Each row is where one point has got to under a steady rotation. How many steps took it there?
The counts run from 0 to 595.
[-23  -4 -32  -3   1  17  -7  11 -10  21   3  -2  11  20   0   4 -10  -2
  12   6  27   4  -3   3  12  -4   0  13  -4 -10  34 -22   4 -23   5 -25
   8 -16  17 -16  -1   8  12  -8  -1   3  -9  -4 -13  24 -19  22  -5  -1
  -4  -9  -1   7 -31  10 -14  15  24   7] | 63
[  2  -6   4 -17   7  13  23   4  -6  -5  10   8 -11  -9 -17 -10 -12  -2
  14  16  12  31  27   6  19  -9  -6  13  17  -4   7  -6  26   8 -25 -23
  31   4  16 -27 -32  19   0  -7 -24  10  -1   7   9  -9  11  -4   4  -1
  11  -3 -19 -13   9   0   7  14   0 -13] | 568
[-17  -2   2 -14  -2  31   7   9   5  20   1   4   8 -17  -5  -4  -2  -9
   1   4   9  -5  -9   4  15 -15  -9  30  -2  -2   1 -16  48  -9   8 -42
  25   1 -12   0  -5  20  -3   5  -5   0   6 -19   1   3   9  -7  -7  14
  -2   3 -31  13   1  10   4   3  11 -19] | 48
[-21   6 -30 -23  19   4  15   7  11   2  12  -2   3  13  11 -22 -18  -8
  17  15  14 -11  -4   4  -8   2  30  -3   6   9   7 -27  -4 -19 -17 -10
  -9  -5  -4 -16 -12  32  -4 -19  19  23 -16 -14 -10   6 -16  13  -1  -5
   4   4   8 -10  -1   7   0  19   3 -18] | 194
[ -2 -10 -40  -8  18  20  12  11  -2  22  22 -27  16  -2  -2   7  -3  11
   8   2  14  14  11   7  20   4   5  20  10   6  15 -18  21 -15  -3  -3
  20 -11   9  -2  -1  17  26  -1 -11   6  -9 -19  13  32  -9  -6  -6   9
 -10 -14  -8  -5   2  -2   4  19  20   4] | 474
[  2   3  21 -18   0  -4   7  18  12  11 -14  19  19  -9 -12  -5 -30 -13
  15  16  -5 -22  14   0   3 -21   1  14  17 -17 -13  -7  28  18  -8 -18
 -19  17 -14   7  -8  27   5  -2 -21   9   3  10   6  -3  13   6   1  -6
  22  -3 -19 -13  -7  16 -13   9   0 -30] | 131
[ -7   0   5  -8   5  20  -4  -3   8   2 -10  -1  -5   9   5  -8  -9  -5
  25  33   9  -9   6  11  13  -8 -15 -27  28  -5 -14  -9  15  12   5 -20
  16  15 -16 -28 -15   3 -23   6 -18   1   6  11 -17  17  15  -4 -21   0
  13  15  11  -7  -3 -23   0 -19  18 -23] | 533
[-33   3 -28 -16  19  -6  15  -5   0  -7  -1 -24  15  22  -8 -21 -17 -27
  12  13   5 -13  24   7  10   4  13   9  -1 -20   3 -26  -3  -5   2   2
  16   8  -3 -29  -7  32   9  -1  17   7  -6 -10 -18   9  -9   0 -11   3
   3   1   1  13 -16   8  -5   2   8 -32] | 488
[-17   3 -25  -2   6  27  -4  18   2  18 -21 -12  18   9 -19  -9   1 -29
   4  10  15 -13  10   7   1  -8  19  13  19 -10   2 -16  25 -11  12 -17
  12   4  -8   2  16  -7   0  23   9  -1  19  -6  -2  36 -12  -2 -12   3
  -1  15 -18  23  -8   7 -18   2  15 -13] | 499
[  0  10 -13 -29   5  -2  24   8   1  20  11  -6  13   9  -7  18 -24  -7
  11  18   0  15  15   9  32   5  -4  10  -6  -6   5 -11   9  -4   5 -12
  17   5   6 -26  -6  40  10   1 -38  -6  -5   0 -11   3  18 -12   6  -9
   0   4 -13  -9  22  12   0   0  13 -11] | 448
[ -6  -4 -20   0  13  -4   5   7  -7   8  24  -9   5   5   6   6 -19  20
   0  20   1  -8   1 -12  12  -8  -4   8   2  -2   1  -8  20 -10 -16 -19
  14   1  -2 -11 -26  39  -5  -2 -21   7 -32 -26   6  -2 -12   4 -14  14
 -13 -15   4 -19 -23  -1  -1   0  25 -13] | 355
[ -9   5  -2 -12   4  16  20   8   6  12  -4  -4  -6 -15 -31   4  -2   6
  10  20  -2   3  10   9   3  -7  34 -10  29   9 -15   1  28  -7 -27 -16
 -10  15 -11  -3   2  20 -27  13 -20  19 -12   4   5 -10 -17   5 -20   5
 -10  14  16 -25   6  -3   1  21  25  -6] | 112
[-21  -4 -12  -4  -1  -8   3  24 -18  10 -10  22   8   2 -11 -21 -12   0
  26  15   9 -23   5  12 -17 -11  20  -1  11  -3  12 -21   9  -7 -10 -12
  -3   6   3   4   0  17  16 -17  16  11  -3  16  -1   0 -25  17 -14  23
  14 -13  17  -1 -21  12  -2  20  21 -20] | 387
[-19  24 -16 -20  -1   5   4  -5   1   7 -23 -14   9  25 -23   3 -17 -20
   7  25  13  -1   3   1   6  15  17 -15  19   0  -2 -13  11 -13 -15  -2
   0  12   6 -26   1  18 -27  16 -17  10   7   6 -23   6  -4   9 -17 -22
  10   8   9   2 -14  10 -14  -4  22 -14] | 525
[-11 -11 -21  -5  -9  26   0  17 -15  20  11  12  -4  -8  -4 -14  -4  -9
   8   5  22   3   8  22 -12 -21  17   8  -1   0  23 -35   5 -17  -4 -37
   7 -14  -6   9  -8   6   4 -21  22   6 -10  -3  -4  22  -7  20   2  11
  11   0 -11  -7   6  -9 -12  16  16  10] | 183
[-13   1   2 -35   4  12  22 -10  19  15   2 -10 -15 -24  16  13 -17   1
  12  21   9  21   4  16  21   5  10   6  -6  -1   0 -15  14   9   2 -15
   1  13 -13 -12 -11  32  -9 -15 -20  17  11 -13 -22  17  18  -1 -16  -1
   4  -1  16 -22  23  -5  -2   0  18 -10] | 443
[  3  -8 -20   8  12   1   1  10  10  -5  -8  -8  13  21  13 -26 -12 -15
   8  22   9 -17  16   7  -4 -17  -2  -5   9 -15  -2 -19  11   0   8 -17
  31   8 -14 -11 -21  20 -11   0  13   0   0 -18  -1  29   0  -2 -18  26
  -1  14 -17   8 -16 -13   1 -20  15 -21] | 495
[-32  -5 -25 -12  12  10   5  12   3  13   3   1  12  12  13 -13 -19  11
  26   6  20  -3 -16   0  -2  -2  15   2   8  -2  13 -11  12 -15   5 -17
  -6 -13   9 -11  -9  16  19 -20  18  14  -4 -15  -4  30 -19  21  -9   9
  -1 -17   8   4 -25  15   3  15  19 -14] | 65
[-23  10 -36 -25  15   0  14   3   5   7   9 -11   5  23   6  -9 -16 -11
  19  15  19  -7   2   9  -3  16  26  -5  -1   1  17 -28 -12 -19  -7  -6
  -6  -3  -3 -16   0  31  -5 -17  18  15 -14 -13 -18  11 -11  18 -10  -9
   5   1   9  -1  -4   7  -8  20  10 -12] | 193
[-17   3 -18  -6  15  28   5  -9 -15  -2  -8 -10 -22  10  -1 -16   4 -32
  19  28  13  19  22   5   8 -12  18   6  16  -9   8 -15  16   2  12 -23
  24  -3  -5 -30  -7 -18  -7   4   4   2   6   7 -17  19 -15   2  -6   6
  -2   9  -3  -5   5  -9 -15  -9  16 -14] | 82
[ -6  -1  -7 -17 -11   2  22   1 -16  16  21  -8   6 -11 -24  20  -9   6
   5   0   4  10  10  11   8  -4   5  28   3  13  12 -29  41  -9 -17  -6
   6   3   6  14 -11  35   3   3 -30   1 -10  -6   3 -12   2   2 -17   4
   1 -11 -14 -10  -3  -2  14  26  24   5] | 151
[-13  -2 -11 -19   2  12  11   4  -9   9  15   3   1  -2   5 -10 -22 -22
   5  13   3  25  14  -8   3 -23  21  38   3   4  14 -24  30   6  -9  -7
   2  -8   7 -10 -27  22  17 -17 -21   5  -3  -3 -16  -5   1  -2   1 -13
  16 -13  -7 -25 -13   1  12  -1   8 -14] | 158
[ -3   0   1 -28   1  22  25  -3  16  14  18  -4  12 -19  -5   7 -23  26
  17   4  22  12   9  16   5  -3  -5 -11  27   1 -12  -4  15  -4 -18 -18
   0  -1   2  -2 -26  26 -11 -20 -18  21  -9 -12   2  14  20   3   1   1
   4  -5  -3 -17  16 -18   8  17  15   1] | 438
[-11  -1 -11 -12   9  16  -5  22  -1  29  -3  12  11  -9  -3  -8 -13  13
  18  21  12 -29  -2  18   6 -21  -1 -19   6 -14  -8 -12 -11 -10   0 -38
 -11   0 -26  -9  -4  10   3 -14   3  10 -25   9  -7  11  -3  13   4  20
  16 -11  12  -9  -2  -4 -30   0  15 -17] | 220
[ -8  -3   1   7  -9 -12   0  14 -11  19   1   1  10  -6 -12   9 -20  22
   3  20   0 -18  -8   2  -5  -6   4 -12   8  -6 -10  -1   7 -17 -10 -27
  -6  10 -10  -8 -16  39 -17  -1 -21   1 -26   0   6   9 -12  25 -14  16
 -17   6  10 -13 -20   7 -23  13  36  -5] | 227
[-35   0   2 -11  13   9   7  -5  -7  -3   2 -10   7  -9 -11 -17 -27  -6
  -1  11   5   6   0 -19  -4 -11  15  20  18 -13 -16   9  34   2 -18 -18
   8  -2   0 -16 -34  26   6  -4   0  17 -11 -16  11   8 -13   9  -4   4
  -9 -12 -10  -5 -25   9  -5   7  19 -32] | 362
[ -3   9   6 -16  -3  12  19  14 -12   8  -3  25   4   7 -11 -21 -13 -16
  35  26   6 -16  23  26   1 -27   6 -15  20  -2  -7 -19   4   6  -3 -25
   6   3 -11 -14  -9  10  -5 -12  -1   2 -12  23 -20 -13  10  -6   3  11
  26   8   0  -6  18 -18   4  -7   5 -17] | 413
[-14  -4  -4  -4   3  25 -14  26 -13  28  -1  14   4 -15  -6 -10 -15   6
  13  20   7 -21  -6   7  -2 -26  12 -10  13 -12  -9  -5   1  -9  -2 -38
 -20  -4 -25  -8  -7   5   3 -10  -3   8 -27   7  -4  11 -10  20   4  10
   9  -4  11 -18  -1   4 -34   3  15 -13] | 221
[-22   1   3 -33  15   9  29 -13  18  -1   4  -6  -4  -4  -9   2 -16  11
  35   2   8  16  10   3  24  14  -2   7  20  -4  -4  -1  29   9   0   0
   7  14  12 -25  -9  25   9  -7 -18  14  10  -5   0   5   2  -1 -17 -11
  -6  -5   0  -1   0  10  16  33   5 -18] | 565
[ -5   6  -8 -28   9  21  26  -4  26  19  15 -13  14  -8  -2  18 -17  19
  26   3  30  12   3  13   8   8  -4 -11  32   2  -6  -6  16  -3  -7  -9
  -7   2   5  -5 -13  22  -7 -13 -17  21 -10 -14   2  24  21   7  -5  -8
   2  -5  -2 -15   9 -12   5  22  12   2] | 437
[  2  -9   0  -7  -8  24   5  16  20  22   0   3  -2  -2 -10  -1  -9  19
   4  11  13   9   1  19  14 -23  10  -3  17   4  10 -19  10 -12 -21 -26
 -12  11  -5  -5 -12  25 -26   0 -30   9 -10  -2 -11  -1   3  10 -15 -25
   3  18  12 -18 -10   0   4  25  12  20] | 433
[  1  18  -8 -23   7  10  12   2   4  14   0 -10  -1  -6   1  15 -22 -16
  14  28   3  16  18   0  18 -14  12   6  23  -3  -6 -12  23  18   3  -3
  -9   6 -13 -16  -2  -1  -3  10 -34  10   1   5 -20   7   2  -5  -3  -3
  12 -12   7 -32  11 -11 -15 -28  19 -10] | 121
[  7  15  -2 -17   7  20  -1  -3  -5  -1  -6  -1   1  15 -16  -4 -20 -27
  11  28  13  -6  10 -12   2  -4   0 -14  36  -1 -12  -4  32   0 -22 -15
   9   4  -1 -19 -21   2 -20  11 -23   1  -8  17   1   2  11  10   1 -18
  21  14 -22 -16   4  -5  -7  -1   3 -28] | 530
[-16   2  -9  -8  -3  33   4  16  -6  23  -1   7  12 -10 -16  -2  -5  -9
   3   8   1   6  -8   4  19  -6  -6  21  -2   0   2  -8  44 -11   8 -38
  28  -5   0   1  -3  20  11   8 -16 -10   7  -8   4  12  10 -12   2   9
   0  10 -37  14   3  15   4   3  19 -18] | 49
[ 11  10  -8 -11   4  15  -8  -1   0   0 -12  -5  -1  18  -5  -1 -21 -24
  13  35  16   5   9  -5   4   1  -5 -15  31  -3  -6 -11  24   3 -17 -15
  15   4   0 -21 -19   2 -22  13 -27   1   7  14   1  18  16  -1   1 -16
  23  12 -14 -15   7 -13 -10 -13  12 -21] | 531
[ -9  10   9 -25   1  17   9   4  -5  19  -6  12  13  -3 -17  12 -15   5
  33  12  11 -32  -3  25  10   8 -26 -17  21  -7 -13  -3  21   6  12 -23
   6   2  -7  -4  -1  12  -5  -5  -8   0   0  14   0  11  26   7  -7  20
  13  -7 -12   6  15  -7 -11   6  15 -22] | 540
[-23  16   0 -34   1  14  19   1  15  10   4  -3   9  -5  -2  -7 -31 -18
   2  17   9   0   0   6  -2 -14  21   6   0  -8  -8  -8  -1  -6  -8 -25
 -17   1 -20 -11 -15  35 -17 -22   5  20 -12 -17 -19  -1   7  11  12 -10
   8  -2  -3 -12   6   3 -19   0   5 -16] | 323
[-14  -6 -12   0  11  13  -1   8  -8  10 -10  -3  -4  -5  10  -2  -1 -12
  32  14  10 -24  12  10   8 -14  -4  15  11 -10  10 -28  36  10  30 -14
   8   4 -16   1  12 -10   9   4   9   3   5  -1  -5  22 -14   6 -26  33
   4 -20  -4   2 -17  -9 -14  -8  26 -14] | 379
[-18   8 -26 -14  -2   9   1   7 -17  13   2  -3  18   8  -9  -5 -16   4
  15  17  27 -22   5  13 -15  -7  12 -22  15   4   1 -26  -7 -18 -19 -12
  -5  -7  -5   2 -11  14 -17 -15  12  17 -24  -1 -12   3 -13  21  -8  16
  19 -18  17 -10 -13 -16  -8  -1  22 -11] | 515
[  5   4  -1 -13   1  -1  -1   1   5   9  -1   4   2  -1   9  20 -29  13
  19  15  20  27  -6 -12   6  -1  -1   6  18  -4  14  -2  34   6  -8 -13
 -11  -3  18  -9 -18  12   1 -10 -35   8  10  -3   5  30   0  23  -5 -15
   8 -12  -2 -25 -17   6  -5  10  29   3] | 557
